Look-ups in named tables: a row name and a column name give one cell, copied from the table.

vik
           gis     duf  manenum    suso   firug  bamesor  zopeza    fenu    kefa     lum
tunaf   -7.353  -0.363    6.979   6.014   5.238    4.951   6.899   4.134   5.305   1.734
luv      0.244  -6.118   -5.485  -3.746  -5.388   -0.939   2.031  -3.381  -1.856  -6.663
dif      0.113  -1.914   -0.259  -1.181   1.175    1.047  -1.807   0.750  -2.568   3.978
vigine   0.813   0.039   -0.023  -2.125  -1.323   -4.324  -1.822  -0.899  -2.395  -4.087
niba     0.382  -1.139    0.575   0.301   0.685    1.283   0.925  -1.053  -0.836  -0.905
rupu     1.282   2.267   -3.675  -4.769  -3.325   -4.668  -5.177  -4.249  -6.160  -4.911
subete  -1.255  -2.638   -2.738  -4.082  -1.624   -2.597  -3.524  -2.761  -3.959  -2.880
mozalu   1.853   0.418    2.028   1.583  -3.000   -0.551   4.981   2.073  -0.255  -4.042
zok     -1.129   0.035    0.525   1.116   1.994    0.096  -0.969   0.720   0.663   1.002

rupu, kefa -> -6.160
luv, manenum -> -5.485
mozalu, manenum -> 2.028
dif, manenum -> -0.259
subete, kefa -> -3.959
mozalu, zopeza -> 4.981
mozalu, bamesor -> -0.551
niba, zopeza -> 0.925
luv, gis -> 0.244
vigine, kefa -> -2.395
zok, lum -> 1.002
luv, fenu -> -3.381
vigine, duf -> 0.039
tunaf, lum -> 1.734
tunaf, firug -> 5.238
tunaf, zopeza -> 6.899
mozalu, firug -> -3.000
zok, bamesor -> 0.096
rupu, suso -> -4.769
subete, zopeza -> -3.524
Which row has the largest lum? dif

rilof =
	moveg	kede
tekot	7406	-5714
zuvodu	4805	3013
kor	-3766	9450

What is the moveg of kor in rilof?
-3766
What is the kede of kor in rilof?
9450
What is the moveg of tekot in rilof?
7406
What is the moveg of zuvodu in rilof?
4805
What is the kede of zuvodu in rilof?
3013
What is the kede of tekot in rilof?
-5714

gub:
        zoz  gobol  rebakup  suze  mil  dage
makef    96    121       85   141   80   119
vevudi  103    109       98   117  103   132
mesuv   117    109      116   106  122   133
muza    106    176       88   207   39    46

What is the suze of mesuv in gub?
106
What is the mil of vevudi in gub?
103
What is the dage of makef in gub?
119
What is the gobol of vevudi in gub?
109
What is the rebakup of muza in gub?
88
What is the suze of muza in gub?
207
What is the rebakup of vevudi in gub?
98
What is the zoz of muza in gub?
106
What is the gobol of mesuv in gub?
109
What is the rebakup of mesuv in gub?
116
What is the mil of muza in gub?
39
What is the gobol of muza in gub?
176
What is the gobol of makef in gub?
121
Which row has the largest dage? mesuv

gim
columns: dep, mosata, ter, tak, sor, runer, dadol, tabik, vel
leta: [0.0, 0.0, -0.3, -0.1, -0.1, -0.3, 0.7, 0.0, -0.3]
fel: [-0.7, -0.5, 0.2, -0.1, 0.0, 0.1, 0.1, -0.6, 0.1]
laterik: [0.2, 0.3, -0.6, -0.1, -0.2, -0.7, -0.1, 0.2, -0.6]
nuzatez: [-0.8, -0.7, 0.3, -0.1, 0.0, 0.3, -0.2, -0.8, 0.2]

What is the sor of laterik in gim?
-0.2
What is the tak of nuzatez in gim?
-0.1
What is the ter of laterik in gim?
-0.6
What is the vel of laterik in gim?
-0.6
What is the mosata of nuzatez in gim?
-0.7
What is the sor of leta in gim?
-0.1
What is the dadol of laterik in gim?
-0.1
What is the dadol of nuzatez in gim?
-0.2
What is the sor of fel in gim?
0.0
What is the ter of leta in gim?
-0.3
What is the runer of leta in gim?
-0.3
What is the vel of nuzatez in gim?
0.2

Table vub
         loduf  nif  fop
gofimip    245  205  103
vus         45   88  157
datap       93  141  133
nagi       112  150   13
les         96    7  147
gega       112   32  129
kopob       93   44  115
poge       120   90  202
ganagi      24  161  117
vefi       176  135  131
kib        166  117  211
repuper     98    7  139

fop of vus: 157
nif of poge: 90
fop of poge: 202
loduf of repuper: 98
nif of datap: 141
fop of ganagi: 117
nif of gofimip: 205
fop of repuper: 139
nif of gega: 32
nif of vefi: 135
loduf of datap: 93
nif of kopob: 44
loduf of les: 96
loduf of poge: 120
nif of les: 7
fop of vefi: 131
loduf of kopob: 93
fop of gega: 129

rapafel =
         modema  dos
nek          23  130
piferuf     101  192
suta         57  150
ret          36  168
nalok       102  186

modema of nalok is 102
modema of piferuf is 101
modema of suta is 57
dos of ret is 168
dos of nalok is 186
dos of nek is 130
modema of nek is 23
modema of ret is 36
dos of piferuf is 192
dos of suta is 150
Row with the largest modema: nalok

bev =
|  | vameg | nop | nesir | zib | modib | fated |
|---|---|---|---|---|---|---|
| negizu | 0.25 | 0.17 | 0.65 | 0.65 | 0.31 | 0.22 |
| zaveno | 0.23 | 0.19 | 0.61 | 0.33 | 0.26 | 0.21 |
| fipe | 0.19 | 0.21 | 0.71 | 0.78 | 0.64 | 0.48 |
| duku | 0.13 | 0.03 | 0.14 | 0.46 | 0.93 | 0.19 |

zaveno, nop => 0.19
duku, nesir => 0.14
fipe, fated => 0.48
negizu, modib => 0.31
negizu, nesir => 0.65
fipe, nesir => 0.71
zaveno, modib => 0.26
duku, nop => 0.03
negizu, nop => 0.17
duku, fated => 0.19
negizu, zib => 0.65
zaveno, zib => 0.33
fipe, nop => 0.21
negizu, vameg => 0.25
duku, vameg => 0.13
fipe, vameg => 0.19
zaveno, vameg => 0.23
negizu, fated => 0.22
zaveno, nesir => 0.61
fipe, modib => 0.64
Which row has the largest zib? fipe

kime
         nipi  kurus  tuno  dibe  mib  gamevu  vinumu  nuluzus  monel  mogomud
zarov     0.2    0.0  -6.9  -4.4  1.0    -1.7    -1.9     -6.3   -3.9      1.3
kaz       3.5    4.1  -5.0  -4.2  0.1    -3.3     0.2     -9.6   -5.1      4.6
sugesuk   2.5    5.1  -0.7  -4.4  0.0    -4.0    -4.1     -2.9   -2.6      0.1
bevum    -3.5   -1.0  -2.2  -4.5  1.4    -2.0    -1.0     -1.1   -3.6     -1.1
zif      -3.2   -6.3  -7.3  -0.1  0.6     1.4     4.1     -3.6   -5.5      0.7
tise     -1.6    0.7   0.1  -1.1  0.5    -6.4    -5.1      6.8   -2.4     -4.9

What is the nuluzus of zif in kime? -3.6
What is the tuno of bevum in kime? -2.2
What is the gamevu of zarov in kime? -1.7
What is the monel of zif in kime? -5.5
What is the nuluzus of tise in kime? 6.8
What is the monel of bevum in kime? -3.6

litu =
|  | pudo | gik | nefedol | dudelo | vub |
|---|---|---|---|---|---|
| gedugis | -0.61 | 0.40 | 0.48 | 0.44 | 0.14 |
| toz | -0.29 | 0.45 | 0.18 | 0.26 | 0.26 |
| lib | -0.01 | 0.30 | -0.16 | 0.38 | 0.10 |
| lugutir | 0.15 | 0.56 | 0.31 | 0.37 | 0.14 |
| filusi | 0.28 | 0.29 | -0.10 | 0.17 | 0.51 |

gik of toz: 0.45
nefedol of toz: 0.18
vub of gedugis: 0.14
pudo of lugutir: 0.15
pudo of lib: -0.01
gik of gedugis: 0.40
vub of lugutir: 0.14
dudelo of filusi: 0.17
gik of filusi: 0.29
gik of lugutir: 0.56
nefedol of lib: -0.16

gaz
|  | tezuv | vadevut | fari | vilenof | ras |
|---|---|---|---|---|---|
| vid | 2.39 | 5.19 | 3.58 | 2.99 | 7.24 |
| lega | 3.90 | 5.05 | 7.16 | 1.70 | 3.81 |
| vom | 3.59 | 4.90 | 5.66 | 4.05 | 3.97 |
| mub | 6.90 | 3.39 | 4.85 | 4.58 | 4.88 |
| rufupu | 4.90 | 4.14 | 4.55 | 5.60 | 4.54 |
| zedi | 7.90 | 2.94 | 5.85 | 4.51 | 6.43 |
| veb | 7.25 | 8.06 | 5.17 | 4.96 | 5.68 |
| galebag | 3.39 | 5.52 | 3.17 | 4.19 | 8.00 |
| bape | 4.08 | 5.12 | 3.45 | 4.79 | 4.99 |

What is the vilenof of mub in gaz? 4.58
What is the tezuv of rufupu in gaz? 4.90
What is the tezuv of lega in gaz? 3.90
What is the vilenof of galebag in gaz? 4.19
What is the fari of vid in gaz? 3.58
What is the vilenof of vid in gaz? 2.99
What is the vilenof of rufupu in gaz? 5.60
What is the fari of zedi in gaz? 5.85
What is the tezuv of galebag in gaz? 3.39
Which row has the largest vilenof? rufupu

